One turn moves every row onto another: examples first, then more rows asked
Sepa: [-40  -5  -1  17  -5  13  -3   7   7 -25  19  30  17 -27   7  -2  16  -2
 -17  18 -26  12 -18 -16  11   4  -1  14]
maz: [-23  -5 -30   4  -3  28  -6   7  13   2   7  30  14 -15  15 -11   7  10
  -8  16   0  -3 -26 -33  -6   1   3  27]
vev: [-13 -10 -20   4  -9   7  24  25   4 -10  -6  23 -26  -8   5   2   5 -28
  -9  -5   4  14  10  -6  -9  -9   8   6]
gulin: [-23 -17 -21   8  11  19 -23  16  14  -6 -19  10  -7 -13  24 -13  14  -2
  -8  25  -1 -15 -11 -35  18   9  19  21]
Zagu: [ -5  -4 -29  15 -15  15  14  18   4 -36 -15  31 -21 -12   2  -3 -14 -15
 -17  -7   4  -2   0 -12  -8  -8   4  16]
Muso: [-27  -2  15  -3  -9 -18   0  10  15 -33  14  19  -2 -23  13   7   6  -5
 -20  18 -14   7  -2 -17  24  25  -6   1]
Vabat: [-35  -4   8   9  -4  -6   2  20  11 -37   8  20   1 -26  18   8  12 -13
 -24  25 -23   4  -2 -17  33  18   0   6]
ponen: [-12  -5 -10   5  -8   9  24  30   8 -10  -7  26 -27  -4   7   3   5 -24
 -12  -2   1  16  12 -11 -12 -10   7   7]
dake: [-18  -3 -12 -12  -2  -6   0  29  19 -24 -14  13  -8 -17  30   8  11 -10
 -23  23   9 -12   9 -27  33  29   4  12]
Dokig: [-15 -11 -33  -7   1  18 -12  21  19  -1 -17  15  -4 -14  29  -9   7   1
  -9  20  14 -17  -7 -37  15  16  14  25]
futuz: [-29 -12 -20  -1  -1  10 -11  -5  10   4   7  23  15 -26  13 -12   1   9
  -1   9  -6   0 -29 -22   0   6   4  31]
zibo: [ 10   1 -28  14 -22  17   5  15  11 -28 -10  21 -19  -8   6  -1  -5 -16
 -17  -9   1  -1   9  -9  -3  -6   8   3]
vafa: [-32 -12 -19  15   4  28 -18   3   9  -5   3  25  12 -20  11 -15  17   5
  -7  19 -12   0 -24 -27   2  -1  11  23]
vinas: [  5   0 -17   8 -18  13  12  23  13 -12  -5  18 -22  -3   9   3   7 -22
 -15  -6  -1  10  16  -8  -5  -5  10  -1]
sofi: [-16 -11   0 -11  -2 -12 -13  16  17 -28 -12   5 -16 -20  24  -2   7  -8
 -16  23   3 -14   5 -25  30  31   7  15]
tatos: [-24 -11  -5   3   7  -1 -11  27  15 -27 -17   7 -14 -17  28   1  11 -11
 -19  29  -7 -12   2 -30  36  20  12  11]
dulu: [-33  -3   2   0 -10  -2   5   1   7 -12  24  23  15 -30  10   3   4   2
 -11  12 -20  11 -23 -14   8  10 -10  26]
vufi: [-16 -22 -20  -8   1  13 -22  13  16 -10 -15   7 -12 -20  23 -16   7   4
  -2  20   9 -16  -9 -32  13  14  12  34]
mamu: [-34  -9   4   4 -10   4   0   4  12 -18  26  29  12 -24   5  -2   7   9
  -7  11 -19  18 -21 -19   4   4  -8  11]
Numis: [-16 -12 -24   8  -6   5  24  22  -2 -24 -15  29 -26  -9   0   3  -4 -21
 -12  -5   8   8   3  -9 -11 -11   2  13]
ref: [-18  -9 -17   9  -7   9  26  27   2 -25 -13  35 -26 -10   3  -1  -9 -20
 -14  -3   4   8   1 -13 -13 -12   4  19]
Vaz: [-17 -16 -25  -8   5   3 -20   5  18   1 -17   8   0 -20  24  -9   2   9
  -3  13   9 -13 -15 -30  17  13  12  26]
Beg: [  8  -3 -30  14 -21  13  12  15   5 -25  -5  16 -23  -7   5   3  -6 -19
 -13  -7  -1  -1   4 -10  -2  -7   3   3]
vit: [  3  -3 -24   7 -18  11  16  20   7 -11   0  16 -24  -6   8   2   3 -27
 -10  -6  -2   8  11  -6  -4  -6   8   0]
tuf: [-24  -4  11  -7  -9 -18   6  15  13 -24  11   9   0 -26  20  16   6  -2
 -19  18 -15   5  -6 -15  30  20 -11  17]
gikim: [ -3  -7 -29  15 -13  10  18  16  -1 -33 -14  24 -25  -9  -1   3 -10 -15
 -15  -6   6  -1  -2 -11  -7  -9   0  12]
Tibo: [-14 -13  -5 -12   1 -15 -10  18  20 -15 -14   0  -9 -19  28   9   4   2
 -14  18   3  -9  -2 -25  35  22   2  17]
Gezeg: [-29   6   5  -3 -10 -10  13  20  12 -33  11  26   6 -20  15  18  14  -7
 -29  20  -8   6   0 -17  23  23 -12   7]
Tisam: [-33   4  -7   7 -10  11   9   7   7 -17  24  36  19 -20   6   6  11   4
 -19  15 -13  13 -21 -20  -1   6 -12  16]
Fef: [-27 -21 -18   1  -3  22 -13   5  14  -3   9  21   6 -23  12 -16   8  16
   4  13  -5   4 -26 -29  -3  -2   4  31]

Dokig moves to dake
Fef moves to vufi
ref moves to Zagu
Where do these go?
Sepa moves to vafa
Tibo moves to tuf
vev moves to Numis

